In the data rows, 128 means zero.
How far apart are the two rows of each pair, measured in a hidden way? 0 means very close, and 20 very far. Two or three weighted sums of its numbers give each row a place; it is the straight-line distance between the places.
tensor([144., 98., 126., 149., 127., 109., 138., 117., 104., 137., 98., 107., 137.])
tensor([151., 100., 108., 153., 118., 96., 122., 168., 51., 146., 91., 73., 149.]) -> 5
tensor([89., 125., 127., 160., 95., 153., 130., 101., 135., 128., 137., 114., 111.])
tensor([91., 126., 114., 10., 97., 56., 137., 95., 108., 89., 126., 6., 101.]) -> 15
tensor([76., 131., 118., 139., 95., 145., 124., 92., 192., 126., 173., 144., 106.])
tensor([101., 110., 130., 80., 122., 116., 140., 119., 112., 122., 116., 91., 128.]) -> 12
tensor([141., 118., 147., 126., 174., 91., 173., 137., 92., 123., 115., 143., 168.])
tensor([113., 173., 130., 86., 139., 134., 107., 94., 180., 125., 127., 177., 145.]) -> 8
tensor([150., 46., 155., 138., 219., 147., 193., 195., 111., 82., 122., 215., 78.])
tensor([103., 81., 103., 105., 75., 113., 143., 116., 62., 116., 112., 56., 126.]) -> 11
tensor([165., 134., 138., 0., 154., 110., 106., 134., 65., 83., 112., 136., 158.])
tensor([142., 84., 127., 95., 131., 110., 109., 133., 116., 142., 70., 52., 110.]) -> 6
tensor([88., 161., 157., 68., 159., 97., 172., 114., 128., 81., 142., 130., 152.])
tensor([154., 112., 161., 164., 152., 148., 119., 146., 160., 163., 102., 167., 145.]) -> 8
tensor([130., 166., 196., 132., 143., 116., 156., 119., 180., 77., 122., 127., 135.])
tensor([171., 124., 151., 42., 158., 135., 92., 135., 113., 128., 97., 147., 142.]) -> 12
tensor([150., 78., 122., 129., 118., 95., 137., 146., 66., 141., 77., 90., 141.])
tensor([132., 109., 118., 158., 128., 109., 160., 57., 33., 76., 115., 60., 129.]) -> 3
tensor([90., 124., 131., 146., 88., 150., 117., 107., 200., 144., 148., 164., 110.])
tensor([80., 113., 123., 113., 117., 115., 143., 114., 129., 104., 141., 131., 128.]) -> 5
tensor([140., 139., 148., 192., 131., 192., 118., 141., 177., 163., 147., 165., 119.])
tensor([186., 89., 134., 151., 147., 114., 122., 164., 93., 166., 68., 109., 141.]) -> 5
tensor([192., 169., 91., 128., 102., 205., 53., 112., 136., 230., 138., 124., 113.])
tensor([126., 126., 152., 102., 133., 93., 166., 138., 83., 108., 120., 120., 163.]) -> 6
tensor([80., 139., 135., 119., 114., 140., 151., 106., 170., 111., 164., 151., 120.])
tensor([55., 146., 137., 113., 94., 132., 163., 103., 144., 97., 168., 125., 135.]) -> 3
tensor([129., 116., 146., 115., 125., 142., 105., 130., 173., 147., 135., 172., 123.])
tensor([119., 142., 69., 64., 129., 70., 70., 99., 64., 150., 81., 136., 190.]) -> 14
tensor([95., 110., 115., 166., 98., 164., 129., 100., 114., 120., 123., 95., 96.])
tensor([141., 128., 159., 130., 170., 124., 149., 147., 148., 128., 111., 168., 156.]) -> 3
tensor([101., 173., 126., 137., 114., 163., 135., 130., 120., 140., 171., 148., 140.])
tensor([48., 125., 95., 124., 60., 143., 121., 89., 167., 119., 169., 108., 74.]) -> 4
tensor([137., 79., 110., 164., 143., 143., 77., 170., 111., 171., 79., 141., 99.])
tensor([155., 106., 145., 126., 133., 122., 155., 141., 120., 138., 104., 118., 118.]) -> 4
tensor([86., 149., 124., 141., 114., 112., 132., 154., 133., 120., 149., 115., 141.])
tensor([156., 80., 118., 134., 145., 175., 144., 164., 93., 130., 157., 145., 66.]) -> 1
tensor([97., 151., 134., 74., 111., 136., 127., 109., 132., 96., 152., 170., 141.])
tensor([104., 149., 141., 112., 144., 135., 151., 132., 186., 117., 161., 182., 144.]) -> 4
tensor([73., 150., 108., 97., 123., 106., 116., 119., 121., 103., 129., 140., 138.])
tensor([95., 84., 87., 157., 37., 173., 91., 100., 170., 165., 134., 88., 69.]) -> 4
tensor([177., 233., 107., 111., 100., 220., 75., 124., 167., 207., 209., 120., 109.])
tensor([147., 110., 146., 151., 143., 135., 133., 136., 171., 147., 109., 169., 125.]) -> 16
tensor([181., 188., 105., 183., 232., 0., 54., 255., 19., 113., 73., 141., 229.])
tensor([63., 124., 108., 133., 56., 161., 130., 94., 175., 121., 156., 92., 90.]) -> 11
tensor([129., 119., 140., 102., 110., 87., 148., 119., 92., 97., 92., 49., 120.])
tensor([120., 126., 79., 102., 179., 100., 75., 162., 63., 143., 64., 176., 138.]) -> 13
tensor([87., 213., 118., 69., 159., 86., 110., 92., 141., 111., 146., 220., 197.])
tensor([144., 70., 109., 169., 89., 146., 108., 84., 156., 142., 128., 112., 88.]) -> 7
tensor([168., 109., 133., 117., 158., 70., 145., 154., 66., 144., 76., 119., 177.])
tensor([135., 99., 121., 53., 180., 75., 79., 159., 113., 121., 53., 64., 117.]) -> 16
tensor([169., 85., 133., 163., 122., 128., 117., 143., 134., 175., 96., 133., 126.])
tensor([131., 101., 129., 151., 110., 143., 120., 123., 156., 143., 116., 145., 130.]) -> 4
tensor([210., 221., 94., 171., 125., 204., 140., 208., 109., 205., 238., 116., 139.])
tensor([132., 140., 153., 153., 142., 128., 137., 132., 155., 142., 129., 164., 142.]) -> 15
tensor([152., 236., 127., 171., 115., 221., 150., 106., 60., 131., 215., 72., 135.])
tensor([139., 91., 135., 170., 104., 165., 100., 130., 163., 175., 105., 145., 110.]) -> 13
tensor([90., 144., 78., 109., 105., 125., 73., 135., 115., 142., 149., 112., 98.])
tensor([0., 233., 152., 216., 137., 223., 200., 63., 147., 49., 211., 164., 87.]) -> 13
tensor([224., 202., 91., 0., 211., 0., 180., 198., 112., 111., 193., 59., 207.])
tensor([133., 145., 120., 86., 94., 131., 155., 141., 189., 139., 173., 111., 103.]) -> 10
tensor([120., 105., 110., 117., 136., 85., 108., 166., 73., 123., 100., 113., 142.])
tensor([203., 74., 136., 134., 114., 126., 134., 154., 112., 171., 60., 78., 106.]) -> 1
tensor([88., 204., 90., 205., 154., 225., 98., 241., 82., 153., 225., 161., 91.])
tensor([127., 102., 135., 134., 122., 110., 144., 133., 105., 135., 106., 120., 129.]) -> 7
tensor([125., 95., 110., 116., 99., 115., 127., 116., 123., 140., 115., 92., 116.])
tensor([115., 255., 139., 153., 119., 206., 170., 184., 106., 122., 255., 115., 143.]) -> 15
tensor([121., 117., 100., 134., 177., 64., 76., 189., 107., 114., 88., 164., 120.])
tensor([55., 191., 147., 151., 119., 194., 134., 111., 229., 119., 219., 193., 113.]) -> 5
tensor([101., 152., 126., 171., 126., 170., 133., 95., 163., 130., 148., 139., 112.])
tensor([132., 87., 133., 118., 121., 101., 152., 141., 70., 136., 94., 98., 148.]) -> 8
tensor([161., 176., 92., 50., 196., 36., 108., 217., 89., 118., 133., 151., 188.])
tensor([177., 133., 153., 190., 131., 162., 119., 171., 135., 176., 121., 120., 128.]) -> 7
tensor([68., 118., 107., 109., 150., 131., 108., 163., 126., 122., 114., 169., 109.])
tensor([120., 151., 91., 150., 116., 118., 74., 142., 122., 151., 113., 136., 151.]) -> 6
tensor([155., 126., 110., 99., 158., 97., 88., 123., 97., 160., 78., 175., 168.])
tensor([79., 145., 125., 98., 119., 113., 152., 127., 105., 100., 148., 109., 129.]) -> 7
tensor([39., 133., 102., 118., 66., 118., 146., 90., 137., 92., 174., 96., 99.])
tensor([108., 106., 116., 132., 97., 122., 131., 118., 118., 132., 119., 111., 116.]) -> 1
tensor([102., 150., 162., 115., 148., 121., 157., 125., 166., 103., 149., 176., 149.])
tensor([29., 221., 146., 82., 219., 63., 152., 171., 137., 34., 177., 211., 172.]) -> 4
tensor([127., 101., 137., 153., 117., 146., 111., 119., 153., 160., 112., 147., 115.])
tensor([142., 121., 158., 176., 157., 165., 110., 149., 213., 160., 116., 206., 126.]) -> 5
tensor([124., 98., 125., 130., 97., 133., 119., 128., 119., 153., 110., 101., 118.])
tensor([92., 137., 148., 147., 127., 130., 140., 120., 173., 124., 146., 162., 134.]) -> 7
tensor([114., 151., 113., 118., 139., 133., 99., 124., 134., 149., 121., 166., 148.])
tensor([91., 122., 145., 86., 141., 95., 152., 111., 107., 90., 130., 101., 134.]) -> 6
tensor([128., 100., 115., 132., 83., 132., 128., 129., 117., 148., 107., 91., 105.])
tensor([154., 95., 138., 97., 144., 94., 157., 151., 58., 126., 92., 109., 164.]) -> 3
tensor([86., 163., 144., 89., 139., 117., 128., 106., 166., 107., 142., 174., 151.])
tensor([157., 133., 156., 134., 141., 179., 81., 124., 223., 148., 134., 231., 131.]) -> 6
tensor([151., 133., 149., 171., 131., 180., 212., 156., 102., 107., 206., 127., 99.])
tensor([137., 89., 125., 123., 115., 110., 137., 123., 100., 137., 106., 115., 131.]) -> 11
tensor([155., 108., 122., 178., 140., 136., 109., 156., 119., 149., 81., 91., 126.])
tensor([205., 64., 135., 155., 154., 125., 115., 165., 86., 183., 39., 124., 147.]) -> 1
tensor([209., 90., 184., 153., 168., 123., 120., 165., 139., 168., 51., 147., 145.])
tensor([103., 97., 108., 115., 94., 136., 126., 118., 115., 126., 115., 92., 111.]) -> 7
tensor([157., 101., 149., 152., 139., 147., 126., 146., 141., 153., 94., 151., 138.])
tensor([166., 184., 134., 194., 79., 230., 169., 175., 95., 171., 177., 75., 91.]) -> 12
tensor([79., 108., 100., 109., 124., 101., 152., 144., 64., 103., 125., 110., 118.])
tensor([160., 98., 137., 115., 148., 124., 130., 145., 114., 152., 75., 122., 133.]) -> 2
tensor([180., 100., 149., 140., 158., 107., 134., 158., 128., 157., 83., 147., 152.])
tensor([255., 235., 77., 58., 223., 0., 127., 255., 145., 187., 188., 146., 255.]) -> 13
tensor([141., 85., 128., 149., 107., 114., 124., 130., 123., 151., 94., 116., 121.])
tensor([142., 130., 151., 130., 149., 125., 140., 139., 149., 142., 112., 172., 149.]) -> 2
tensor([72., 114., 108., 97., 89., 98., 156., 128., 69., 102., 130., 78., 130.])
tensor([153., 104., 123., 132., 114., 128., 114., 119., 136., 137., 96., 103., 125.]) -> 5
tensor([112., 112., 100., 109., 108., 86., 119., 149., 80., 113., 119., 89., 121.])
tensor([194., 161., 173., 139., 164., 96., 114., 128., 146., 118., 55., 145., 154.]) -> 7
tensor([147., 101., 154., 140., 159., 133., 139., 144., 125., 149., 97., 149., 149.])
tensor([254., 137., 95., 16., 150., 133., 68., 185., 154., 177., 129., 209., 174.]) -> 6
tensor([106., 143., 146., 136., 161., 116., 160., 127., 105., 108., 131., 145., 151.])
tensor([154., 153., 96., 96., 135., 127., 36., 107., 165., 169., 117., 234., 164.]) -> 4
tensor([179., 168., 97., 0., 102., 131., 83., 133., 191., 126., 167., 173., 143.])
tensor([113., 120., 134., 156., 118., 148., 131., 124., 144., 133., 127., 144., 116.]) -> 10
tensor([105., 145., 103., 167., 94., 128., 80., 113., 182., 128., 153., 98., 119.])
tensor([110., 149., 143., 114., 140., 113., 143., 140., 140., 109., 137., 151., 147.]) -> 2
tensor([106., 112., 135., 130., 123., 120., 134., 130., 121., 132., 120., 125., 129.])
tensor([84., 127., 134., 111., 118., 136., 151., 110., 150., 109., 158., 141., 123.]) -> 1
tensor([189., 123., 154., 68., 144., 154., 87., 137., 121., 134., 115., 220., 166.])
tensor([178., 104., 144., 160., 166., 105., 132., 116., 116., 132., 92., 146., 153.]) -> 8
tensor([112., 94., 105., 152., 82., 151., 100., 116., 148., 165., 116., 103., 93.])
tensor([46., 156., 131., 115., 107., 152., 139., 90., 188., 102., 186., 167., 121.]) -> 2
tensor([77., 186., 123., 156., 138., 175., 168., 95., 122., 101., 175., 130., 122.])
tensor([167., 88., 125., 114., 158., 107., 125., 174., 93., 153., 85., 135., 139.]) -> 5
tensor([118., 147., 134., 146., 122., 115., 124., 39., 154., 103., 158., 141., 128.])
tensor([104., 131., 110., 134., 120., 132., 104., 107., 149., 137., 134., 159., 136.]) -> 7
tensor([145., 113., 107., 80., 117., 125., 116., 135., 140., 152., 139., 128., 128.])
tensor([255., 143., 84., 128., 64., 229., 45., 135., 88., 255., 126., 44., 97.]) -> 11
tensor([161., 120., 161., 124., 161., 99., 144., 160., 110., 134., 94., 144., 149.])
tensor([184., 220., 186., 175., 210., 57., 143., 68., 104., 0., 108., 111., 148.]) -> 8
tensor([79., 174., 135., 197., 131., 207., 142., 107., 146., 112., 162., 136., 98.])
tensor([97., 143., 96., 131., 111., 102., 108., 150., 94., 124., 127., 86., 157.]) -> 7
tensor([95., 90., 103., 141., 64., 154., 110., 110., 135., 146., 122., 100., 94.])
tensor([151., 96., 124., 139., 105., 143., 112., 138., 139., 159., 103., 115., 120.]) -> 2
tensor([102., 168., 128., 139., 154., 68., 134., 182., 97., 100., 139., 136., 173.])
tensor([114., 83., 98., 132., 86., 88., 141., 116., 72., 133., 114., 68., 115.]) -> 3
tensor([155., 124., 155., 123., 164., 100., 161., 148., 96., 112., 118., 157., 168.])
tensor([66., 134., 124., 92., 103., 132., 118., 98., 189., 102., 149., 103., 93.]) -> 9
tensor([73., 94., 93., 153., 141., 153., 79., 170., 140., 143., 113., 170., 89.])
tensor([152., 92., 136., 165., 129., 161., 107., 137., 191., 177., 110., 155., 116.]) -> 7
tensor([149., 66., 108., 152., 146., 114., 161., 121., 30., 100., 92., 95., 105.])
tensor([154., 167., 142., 203., 123., 218., 134., 171., 132., 167., 179., 135., 134.]) -> 12
tensor([109., 131., 152., 113., 119., 111., 146., 133., 119., 102., 123., 139., 140.])
tensor([124., 135., 141., 119., 124., 158., 135., 115., 139., 132., 143., 141., 133.]) -> 3
tensor([123., 97., 116., 160., 84., 135., 108., 123., 140., 160., 98., 106., 102.])
tensor([76., 107., 75., 138., 30., 145., 101., 51., 149., 123., 148., 51., 68.]) -> 3
tensor([164., 168., 204., 134., 139., 111., 154., 108., 184., 67., 106., 132., 140.])
tensor([47., 132., 94., 138., 121., 155., 104., 131., 150., 124., 140., 157., 89.]) -> 12
tensor([114., 158., 153., 106., 200., 69., 130., 171., 126., 99., 112., 188., 159.])
tensor([107., 112., 128., 145., 112., 129., 129., 109., 164., 147., 128., 137., 114.]) -> 1
tensor([110., 157., 154., 67., 90., 109., 226., 119., 108., 68., 127., 29., 89.])
tensor([133., 113., 116., 138., 99., 144., 124., 126., 134., 147., 130., 129., 119.]) -> 10
tensor([123., 120., 136., 93., 140., 110., 146., 131., 109., 111., 126., 139., 141.])
tensor([56., 125., 89., 79., 65., 121., 114., 93., 117., 111., 135., 44., 91.]) -> 8
tensor([91., 147., 115., 123., 84., 210., 112., 79., 144., 96., 161., 151., 98.])
tensor([101., 156., 115., 159., 117., 100., 133., 161., 93., 116., 141., 109., 163.]) -> 10
tensor([131., 154., 134., 97., 162., 91., 105., 109., 161., 128., 118., 210., 171.])
tensor([89., 108., 114., 129., 72., 132., 132., 107., 146., 129., 133., 105., 111.]) -> 5
tensor([121., 128., 133., 74., 191., 29., 164., 175., 16., 89., 94., 108., 193.])
tensor([168., 68., 132., 172., 118., 136., 112., 148., 125., 180., 74., 124., 127.]) -> 8
tensor([133., 81., 119., 145., 110., 93., 119., 154., 85., 144., 90., 88., 138.])
tensor([120., 125., 146., 141., 118., 133., 128., 120., 167., 132., 130., 145., 125.]) -> 3
tensor([122., 107., 133., 147., 97., 140., 111., 116., 155., 137., 108., 106., 107.])
tensor([126., 123., 127., 114., 131., 103., 166., 142., 77., 117., 123., 112., 149.]) -> 3
tensor([164., 120., 117., 156., 242., 86., 86., 128., 120., 83., 93., 195., 114.])
tensor([205., 83., 127., 157., 143., 135., 113., 163., 118., 187., 74., 124., 150.]) -> 11
tensor([128., 130., 152., 175., 153., 172., 122., 125., 168., 140., 117., 170., 135.])
tensor([139., 146., 149., 92., 149., 143., 126., 129., 148., 123., 132., 186., 149.]) -> 5
tensor([155., 84., 115., 129., 142., 93., 119., 140., 83., 160., 81., 130., 151.])
tensor([186., 109., 112., 145., 159., 132., 62., 139., 138., 202., 42., 175., 150.]) -> 9
tensor([106., 94., 78., 196., 134., 157., 55., 195., 147., 179., 86., 151., 86.])
tensor([91., 109., 117., 126., 99., 120., 149., 108., 115., 112., 139., 106., 129.]) -> 9
tensor([72., 139., 131., 118., 104., 119., 156., 106., 146., 108., 154., 130., 118.])
tensor([102., 122., 97., 97., 114., 106., 119., 97., 113., 117., 132., 141., 140.]) -> 4
tensor([150., 96., 144., 174., 134., 157., 91., 135., 204., 174., 99., 171., 110.])
tensor([148., 99., 142., 129., 140., 103., 139., 144., 113., 140., 97., 142., 151.]) -> 5
tensor([94., 91., 107., 155., 42., 144., 116., 101., 161., 150., 121., 79., 77.])
tensor([107., 142., 150., 80., 92., 100., 213., 114., 94., 83., 126., 78., 117.]) -> 5
tensor([97., 171., 129., 55., 244., 17., 146., 207., 68., 21., 144., 219., 171.])
tensor([141., 90., 107., 144., 178., 134., 84., 192., 85., 167., 86., 166., 108.]) -> 5
tensor([88., 137., 125., 83., 88., 95., 202., 114., 72., 79., 139., 73., 120.])
tensor([127., 130., 123., 115., 125., 100., 131., 124., 124., 121., 130., 147., 139.]) -> 6
tensor([131., 119., 131., 147., 119., 138., 120., 127., 156., 157., 114., 156., 129.])
tensor([180., 78., 141., 156., 158., 118., 116., 159., 106., 172., 74., 161., 139.]) -> 2
tensor([121., 86., 111., 123., 91., 114., 125., 124., 102., 133., 105., 91., 118.])
tensor([128., 191., 147., 214., 101., 234., 136., 154., 209., 161., 216., 162., 100.]) -> 11
tensor([77., 112., 110., 109., 91., 122., 148., 109., 100., 113., 139., 101., 132.])
tensor([116., 98., 118., 140., 90., 137., 118., 125., 141., 150., 116., 117., 111.]) -> 4
tensor([200., 159., 59., 86., 42., 204., 64., 107., 93., 233., 191., 28., 94.])
tensor([199., 178., 98., 137., 68., 238., 54., 112., 157., 244., 181., 84., 87.]) -> 6
tensor([187., 38., 133., 144., 123., 130., 170., 151., 95., 131., 116., 100., 106.])
tensor([196., 119., 127., 152., 168., 157., 142., 219., 86., 169., 96., 127., 105.]) -> 7
tensor([180., 125., 88., 238., 80., 153., 69., 209., 80., 197., 111., 62., 131.])
tensor([89., 143., 148., 190., 132., 195., 136., 110., 160., 120., 140., 144., 100.]) -> 14
tensor([93., 133., 127., 119., 97., 133., 137., 122., 146., 124., 139., 120., 122.])
tensor([92., 107., 113., 106., 94., 106., 136., 113., 112., 118., 135., 98., 108.]) -> 2
tensor([118., 100., 122., 125., 108., 122., 132., 123., 125., 133., 121., 119., 117.])
tensor([103., 92., 124., 150., 102., 150., 124., 121., 155., 146., 128., 126., 110.]) -> 2
tensor([150., 31., 131., 119., 119., 109., 197., 138., 44., 87., 111., 75., 98.])
tensor([151., 61., 121., 163., 112., 154., 94., 133., 149., 179., 81., 120., 102.]) -> 7
tensor([149., 118., 125., 99., 255., 37., 102., 239., 45., 71., 57., 162., 130.])
tensor([170., 126., 97., 210., 134., 110., 84., 223., 84., 162., 93., 92., 156.]) -> 9
tensor([165., 139., 166., 132., 163., 114., 158., 160., 130., 115., 95., 137., 167.])
tensor([96., 129., 127., 156., 128., 142., 147., 116., 125., 115., 129., 122., 115.]) -> 3
tensor([164., 104., 102., 104., 123., 82., 108., 142., 102., 168., 96., 119., 157.])
tensor([160., 133., 146., 149., 165., 108., 134., 61., 143., 103., 139., 152., 150.]) -> 8
tensor([144., 89., 116., 161., 117., 147., 102., 137., 141., 176., 105., 143., 107.])
tensor([169., 73., 123., 155., 124., 144., 106., 145., 141., 170., 86., 124., 109.]) -> 2
tensor([129., 143., 151., 97., 140., 111., 143., 127., 137., 106., 123., 152., 153.])
tensor([74., 151., 125., 105., 89., 152., 127., 95., 174., 106., 172., 158., 120.]) -> 1
tensor([114., 119., 123., 144., 118., 137., 119., 97., 182., 133., 135., 156., 114.])
tensor([74., 169., 107., 127., 69., 176., 110., 42., 190., 118., 207., 99., 95.]) -> 7
tensor([68., 133., 91., 99., 190., 56., 85., 197., 77., 98., 102., 156., 124.])
tensor([70., 161., 91., 63., 82., 104., 151., 98., 147., 107., 194., 109., 133.]) -> 7
tensor([57., 141., 33., 53., 206., 98., 88., 232., 116., 125., 166., 196., 95.])
tensor([137., 75., 124., 140., 100., 104., 149., 124., 93., 119., 119., 94., 115.]) -> 17
tensor([30., 193., 148., 134., 125., 143., 196., 96., 112., 54., 185., 130., 132.])
tensor([114., 122., 140., 107., 129., 118., 148., 122., 136., 123., 131., 141., 135.]) -> 2
tensor([186., 152., 55., 24., 140., 52., 82., 129., 74., 176., 113., 129., 189.])
tensor([144., 200., 176., 163., 167., 169., 175., 151., 175., 122., 173., 185., 149.]) -> 12
tensor([154., 125., 122., 115., 134., 117., 127., 146., 155., 162., 128., 132., 144.])
tensor([183., 200., 43., 0., 132., 38., 136., 167., 175., 160., 233., 102., 177.]) -> 10
tensor([123., 117., 146., 104., 140., 102., 162., 136., 102., 118., 115., 133., 158.])
tensor([118., 121., 142., 171., 139., 156., 109., 140., 209., 150., 134., 175., 115.]) -> 7
tensor([127., 114., 131., 98., 127., 70., 168., 98., 73., 88., 134., 84., 149.])
tensor([121., 221., 122., 149., 229., 108., 118., 213., 33., 94., 140., 173., 155.]) -> 4
tensor([92., 146., 117., 142., 104., 177., 75., 99., 246., 156., 151., 198., 105.])
tensor([87., 160., 141., 106., 139., 115., 131., 102., 173., 114., 151., 190., 136.]) -> 5
tensor([163., 121., 120., 108., 131., 105., 142., 130., 121., 150., 123., 123., 140.])
tensor([111., 126., 141., 155., 122., 140., 129., 120., 176., 133., 146., 169., 118.]) -> 6
tensor([142., 123., 139., 143., 144., 119., 141., 123., 131., 119., 123., 141., 141.])
tensor([79., 145., 133., 172., 139., 180., 143., 113., 112., 105., 128., 130., 107.]) -> 9
